(in the rows, 128 means zero)
One turn sends every row of this set to another row. A few are shown first. Where does it send the rows asked after them?
Zisi: [137 113 135 187 104 118 129  94 101 145 113 141 152  89 160 132 119 114
 150 158 128 112 103 129 141 162 123  82 153 114 101 132 104 149 109 126
 121 121 151 121 122  99 127 127 116 131]
sefik: [133 120 143 172 110 115 109 110 100 141 126 122 129  89 183 126 126 116
 150 161 124 104 114 114 134 163 130  88 147  96 102 126 111 157 114 138
 126 132 159 111 133 103 136 130 124 132]
repas: [ 99 161 109 156 106 139 143 121 116 162 107 108 162 116 162 115 108 117
 121 153 132 114 128 124 137 155 105 108 133 153 165 120 134 156  95 131
  90 145 169 126 129 153 138 122 106 125]
Tuva: [ 97 145  91 142  82 129 134 133 108 155 103 110 161 116 155 116 111 106
 115 166 128 122 129 129 127 155 111 110 127 151 160 122 126 157 116 129
 102 143 165 136 119 157 143 116 109 130]
ratod: [ 92 146  94 151  86 125 141 125 105 163 106 112 153 113 144 122 110 117
 115 155 125 128 109 126 139 147 103 114 132 154 149 122 132 153 105 122
  98 134 158 133 131 163 144 109 110 135]
sidor: [103 116  96 146 130  95 146  84 116 157 100 115 165 104 130 118 126 134
 135 180 125 139 139 143  87 150 139  99 122 102 122 125 113 137 114 105
 136 131 151 131 119 139 163 161 136 144]
Kib: [103 149 126 171 112 125 132 130 163 158  94 110 136 108 171 131 150 134
 131 149 131 135 129 101 111 171 120  94 142 106 150 130 100 142 144 116
  84 145 109 116 110 131 150 138 123 171]
nor: [ 84 134 132 178 117 139 121  96 130 208  89 124 161 106 176 113 145 102
 135 165 102 153 111 124 127 160 101  95 118 110 154 118 116 151 118 121
 123 141 157 108 111 126 137 103 105 113]
Fur: [103 126 110 163 136  97 152  93 130 159  99 105 159 102 126 127 133 137
 132 176 123 145 112 139  85 149 138 102 115  98 118 131 113 138 109 105
 139 130 147 125 131 138 161 162 131 140]
fozum: [104 155 122 158 107 132 123 133 146 160 108 133 147 116 182 121 139 139
 135 164 129 143 138  96 120 181 113 103 158  91 146 123  96 147 146 118
  90 146 122 111 112 130 148 145  92 164]
lil: [ 94 136 114 152 130 105 149  95 137 159  95  98 174 119 129 133 140 145
 139 188 113 141 118 137  99 144 125 102 102  98 126 118 126 141 126 113
 143 133 153 125 132 138 160 155 119 119]
gofa: [103 120 128 161 118 145 121  96 125 170 114 129 136  99 142 118 164 133
 144 159 106 142 123 125 149 172 109  77 123 107 160 107 124 160 109 125
 124 126 157  99 132 115 171 119 147 104]
Kozo: [100 152 131 171 125 119 115 115 167 161  97 132 149 110 178 124 140 135
 151 152 128 124 145  98 111 175 106  92 155 102 144 124  93 146 143 119
  89 140 120 116 128 133 150 148 105 169]
Vid: [110 152 130 166 117 119 122 130 176 156 105 122 144  88 173 115 144 123
 131 164 118 130 129 112 122 175 128  88 152 100 149 125  81 136 141 125
  95 140 122 110 112 137 145 137  99 165]
larev: [108 143 134 171 125 118 119 131 170 160  94 110 142 110 164 125 146 131
 144 149 123 129 136 106 111 161 120  88 152  98 151 111 101 153 144 126
  94 135 116  89  99 123 141 128 128 154]
Bazin: [119 123 106 148 131 115 136  83 110 165 110 111 164 117 126 104 119 146
 137 183 127 150 127 134  95 159 139 101 125 106 112 111  98 140 110 121
 147 125 145 114 125 137 169 162 119 137]
dufis: [107 135 121 170 137 121 112  97 125 201  90 125 147 122 140  94 142 141
 136 164  84 140 121 158 129 159 115  92 121 106 156 114 100 173 116 115
 104 135 158 117 117 124 158 118 132 132]
dono: [106 153 120 171 103 129 130 127 157 151  96 124 144 101 183 124 130 135
 135 165 132 125 146 109 112 181 118  97 139 104 149 130  92 145 147 111
  94 156 109 115 111 120 146 136 118 170]
nutad: [138 114 133 182 105  98 112 110 105 135 119 131 158  80 168 133 118 112
 140 169 134 115 126 116 126 170 114  90 151 105 109 124 107 161 105 136
 124 124 152 115 139 100 141 114 134 124]
Bekag: [135 115 145 193  97  99 112 122 104 148 117 135 140  98 157 137 116 103
 135 155 129 114 106 119 136 168 113  86 152 104 108 127 108 155  99 130
 117 125 143 118 142 103 144 116 131 132]
fef: [116 119 111 149 123 103 147  87 138 159 108 103 175 102 127 120 136 143
 124 174 116 150 125 134 105 167 145  98 110 108 117 106 114 126 115 116
 126 123 159 134 126 148 162 166 123 131]
tob: [139 112 140 178 112 109 118 109 110 146 125 127 149  98 175 129 124 102
 154 148 124 116 116 125 131 153 107  73 152 111 104 130 123 157 109 137
 135 129 164 124 143 105 140 128 128 127]
mogad: [105 137  94 134 108 136 140 119 103 159  96 103 154 121 172 104 108 119
 120 168 118 122 117 123 136 152 112 115 120 138 156 121 136 145  98 130
  92 140 163 121 117 163 129 129 106 128]
Kagup: [105 133 107 158 120 117 142  86 136 170 116 105 175 121 125 112 124 143
 136 169 117 142 134 146  91 152 135 102 119 108 122 116 119 141 111 113
 146 131 149 124 128 139 160 177 131 147]
kug: [ 98 149  94 142 101 139 145 122 109 162 107 125 147 122 150 118 109 124
 108 144 132 109 122 135 146 165 109 102 127 135 159 135 124 142 107 123
  93 126 166 135 113 153 134 117 102 132]
fusil: [ 90 162  96 147  91 134 145 120 109 164 118 111 143 117 141 117 117 131
 128 146 122 125 130 131 147 150  84 103 130 135 148 110 127 157 113 123
  98 147 149 123 125 158 134 100 113 131]
lole: [132 120 153 191 108  99 116 106 102 157 102 137 145 110 137 129 114  96
 156 168 121 119 117 125 139 165 105  85 143  99 104 120 124 155 104 127
 126 141 152 116 124 103 139 122 124 129]
vurol: [ 81 154 137 168 110 140 121  96 133 173  85 129 149 110 169 113 151 142
 154 165  95 170 128 126 153 167 120  92 131 100 137 101 118 149 127 107
 120 125 145 131 138 101 135 119 134 132]

nor -> dufis
fef -> Zisi
sefik -> fozum
Where do these go?
repas -> Kagup
Kib -> ratod
lole -> larev
Tuva -> sidor

One turn sends every row of this set to another row. A few are shown first. Where does it send the rows asked after them?
Kinug: [139 134 137 138 146 142 146 152 121 134  80 144 119]
reso: [175 110 122 138 156 153 121 133 143 118 130 140 115]
Til: [155 114 125 117 161 127 111 146 142 115 111 160 133]
kuzed: [138 130 142 139 141 145 151 149 123 134  81 139 116]
mebo: [146 130 117 147 152 132 153 139 119 164 106 134 132]
meti: [153 137 116 141 146 130 156 135 122 158 102 134 134]
zor: [107 108 143 121 136 133 110 138 144 114 122 145 153]
Dezun: [130 115 124 152 147 158 131 136 151 113 115 104 143]
Geno: [128 149 130 137 134 163 134 129 157 139 114 108 148]
levo: [157 112 122 117 153 132 111 143 139 115 108 165 126]
visu: [107 106 146 124 139 136 109 136 140 116 123 145 153]
Riv: [174 116 121 131 153 154 122 134 145 116 129 141 114]
pigav: [135 134 137 136 146 143 147 150 116 137  82 143 116]
sidi: [170 109 124 132 158 152 120 135 139 115 130 138 112]
basu: [172 115 123 133 159 155 121 134 142 113 128 139 115]
Mene: [108 109 162 129 117 142 134 130 126 135 105 144 130]
tud: [144 118 138 128 130 125 132 120 129 168 144 153 127]
fel: [108 108 146 125 138 134 110 140 139 114 123 148 150]
misur: [129 111 124 155 145 158 135 132 149 115 119 107 144]
fal: [148 135 113 143 147 128 153 139 122 158 104 132 138]
Neve: [139 132 136 137 143 147 150 151 120 139  84 143 113]
tofe: [105 111 145 127 137 132 110 136 139 117 119 150 154]
Dip: [142 116 137 128 133 124 130 116 131 166 147 150 130]
sete: [145 114 129 126 132 124 131 121 126 167 143 153 130]
rov: [133 112 125 154 147 165 131 134 146 113 117 107 142]
kefi: [155 126 140 113 119 147 112 114 157 155 135 136 125]
Big: [140 129 138 137 145 145 147 147 117 133  79 143 116]
lezin: [154 124 141 115 121 147 112 115 156 154 141 135 131]
zalad: [155 114 123 115 157 127 112 148 140 116 110 162 129]
togab: [106 103 162 128 121 141 136 133 130 139 107 144 135]
Gafek: [143 114 136 127 129 122 132 123 131 166 144 154 132]
Ruto: [150 132 114 145 151 132 154 139 123 163 107 136 134]
daf: [112 102 165 128 119 141 134 131 126 136 108 143 133]
Mufu: [173 111 118 138 153 152 127 134 140 113 129 136 115]
poso: [151 131 140 112 122 144 115 113 159 149 138 133 129]
los: [128 146 135 133 134 159 131 124 161 144 111 106 147]
zomu: [109 109 161 127 114 143 131 134 127 131 105 146 129]
bopid: [143 114 138 125 128 126 131 121 127 165 144 153 124]
Fube: [125 148 130 133 132 158 135 124 155 144 110 105 144]
sok: [157 115 121 112 155 132 114 144 141 116 105 162 130]
bok: [132 114 125 151 145 169 133 131 145 114 121 106 140]
Mefa: [109 107 143 120 139 134 105 135 142 120 119 149 154]
nipip: [126 148 130 137 135 160 133 125 156 142 119 106 145]
nake: [125 147 131 140 137 156 134 124 156 144 113 107 149]
Zav: [152 135 139 114 122 141 118 114 161 154 138 138 129]

pigav -> basu
Fube -> Big
Where do these go?
sok -> kefi
zalad -> poso
togab -> Dezun
zomu -> bok
sidi -> Dip
visu -> nake
los -> kuzed

One turn sends every row of this set to another row. A few are shown first. Where does it send the rows asked after them?
pemu: [143 137 136 117 126 147 132 101 143 121 132 139 150 138 151 146 103 111
 138 115 119 163 121 125  92 154  90 136 131 123 140 127 112 125 119 137
 128 100 125 128 123 132 125 120 134 131]
pap: [140 124 134 111 163 142 172 149 122 132 121 116 130 151 117 105 126 130
 115 131 128 132 124 158 119 133 127 104 108 140 107 116 134 108 116 120
 119 115 120 138 110 124 114 119 100 135]
bomu: [141 131 136 106 133 146 141  95 148 125 132 132 143 144 148 148 116 105
 142 108 132 163 124 125  89 147 102 133 127 118 141 127 116 131 120 140
 148 107 136 123 130 123 123 121 139 130]
Kuv: [141 155 104 124 117 139 106 110 128 113 114 106 147 145 144 129 117 155
 124 134  92 110  94 116 130 122 101 133 124 108 133 127 113 119 127 137
 125 157 138 126 132 139 111 141 132 127]
vep: [141 157 142 117 116 128 139 140 127 110 135 141 133 135 147 121 107 109
 146 114 113 133 130 113 110 119 128  93 119 144 104 120 133 142 139 106
 119 127  92 116 102 109 144 123 129 130]
tov: [123 143 130  84 102 114 155 117 120 134 141 137 134 129 109 119 134 131
 148 136 154 112  86 129 145 121  94 122 124 127 136 142 116  93 117 122
 144 133 132 119 135 144 106 112 142 115]
zudat: [138 132 127 100 151 131 176 145 114 117 124 121 131 148 117 107 113 137
 113 133 118 126 117 167 124 117 130 101 116 140 109 102 131  92 113 133
 130 111 123 141 113 123 111 120 114 135]
nuli: [125 148 112 133 122 135 110 127 109 128 143 123 131 122 118 136 131 155
 134 149 110 154 152 139 108 124 149 149 138 113 119 137 152 102  94 106
 145 135 128 139 130 132 118 132 125 115]
suv: [135 134 107 133 113 112 132 109 126 114 116  92 115 145 115 140 163 118
 131 130 128 123 116 121 131 104 135 118 122 125 108 154 116 103 132 138
 165 135  87 129 155 117 117 113 130 146]
Nudok: [131 132 147 157 145 117 110 121 114 122 130 125 123 140 128 137 125 125
 136 113 144 148  79 139 113 106 148 116 124 141 116 136 139 119 121 167
 147 144  99 121 107 130 133 113 139 111]
ruve: [130 116 141 159 132 121 111 129 127 123 124 129 111 137 117 139 108 132
 141 129 135 156  91 137 108 102 138 114 123 142 123 142 132 121 113 165
 152 154 101 122 112 140 135 111 141 100]
sir: [104 139 128 131 144 118 117 118 136 132 124 139 126 129 106 121 149 116
 113 126 126 111 125 100 126 131 133 108  98 160 123 126 106 114  90 144
 103 120 103 121 112 124 108 126 134 128]
Tebat: [121 131 120  95 107 118 130 115 117 146 133 135 132 133 115 130 142 125
 141 145 159 105  89 134 149 131  89 126 109 121 128 149 118  96 117 121
 143 139 126 117 128 136 108 113 151 111]
Sak: [133 163 113 130 104 123 119 126 102 130 142 123 127 129 124 135 134 162
 137 145 110 157 143 138 116 126 144 144 137 105 132 138 138 100 102 100
 151 130 123 152 128 129 121 121 120 117]
Noz: [125 122 129  82 105 119 139 116 109 137 141 134 137 124 125 126 146 120
 141 142 154 109  98 143 146 136  99 121 116 122 139 143 129 103 130 121
 142 133 137 112 124 138 109 117 146 108]
Zib: [145 136 125 118 127 120 135 138 155 133 120 150 130 124 138 124 141 165
 136 117 108 169 127 141 143 114 107 129  99 108 111 110  98 137 113 107
 140 118 110 119 137 138 134 119 110 133]
vaduf: [127 123 140 156 147 112 109 123 113 122 138 129 135 140 125 144 128 125
 132 115 139 160  88 145 106 106 147 121 120 141 121 143 128 129 108 156
 154 146 111 112 112 129 137 109 137  96]
sopor: [129 120 129 107 166 142 170 141 106 129 125 116 131 147 122 110 125 123
 112 129 114 126 119 164 118 123 126 108 112 126 105 119 134 104 119 117
 124 121 131 137 108 123 107 135 101 116]
sal: [137 156 108 125 108 125 111 110 122 123 118 108 151 159 144 131 125 150
 128 129  90 114 106 117 130 112  99 130 125 103 131 136 104 122 131 139
 128 161 132 125 132 149 115 137 130 123]
giko: [133 132 146 115 124 143 148 104 147 117 138 129 131 142 139 139  93 107
 143 119 124 163 123 109  95 143  88 130 129 130 143 131 103 128 114 141
 133 107 129 133 140 136 125 109 131 122]
kog: [139 124 117 140 108 107 134 106 123 115 122  85 123 138 124 138 156 124
 134 137 138 122 124 121 133 110 130 116 122 127 117 147 117 107 129 135
 158 131  91 135 148 110 125 108 119 150]
sasob: [124 158 111 127 102 129 122 125 103 122 131 131 118 128 109 145 114 153
 136 153 105 154 149 144 114 116 148 136 130 103 130 125 139  99  90 115
 141 128 114 148 117 138 127 127 127 126]
vuza: [150 140 129 106 125 109 140 140 143 128 126 153 135 122 139 133 141 159
 139 121  92 167 128 135 136 115 106 135 102 106 114 113 100 131 113 108
 121 120 113 122 140 136 135 119 113 134]
malu: [101 133 134 126 149 124 127 130 138 127 122 141 121 133 110 116 147 115
 117 127 127 107 122  92 129 134 142 109 111 156 116 129 105 117 102 152
 115 127 107 123 115 119 115 125 141 137]
Gufu: [141 158 151 115 113 132 139 126 116 109 129 141 140 130 150 114 110 111
 154 117 122 137 118 112 107 121 134  86 119 134 108 119 127 135 140 102
 117 131  85 123 105 110 134 127 124 122]

Tebat -> pemu
Zib -> sir
Where do these go?
vep -> suv
bomu -> vaduf
ruve -> sasob

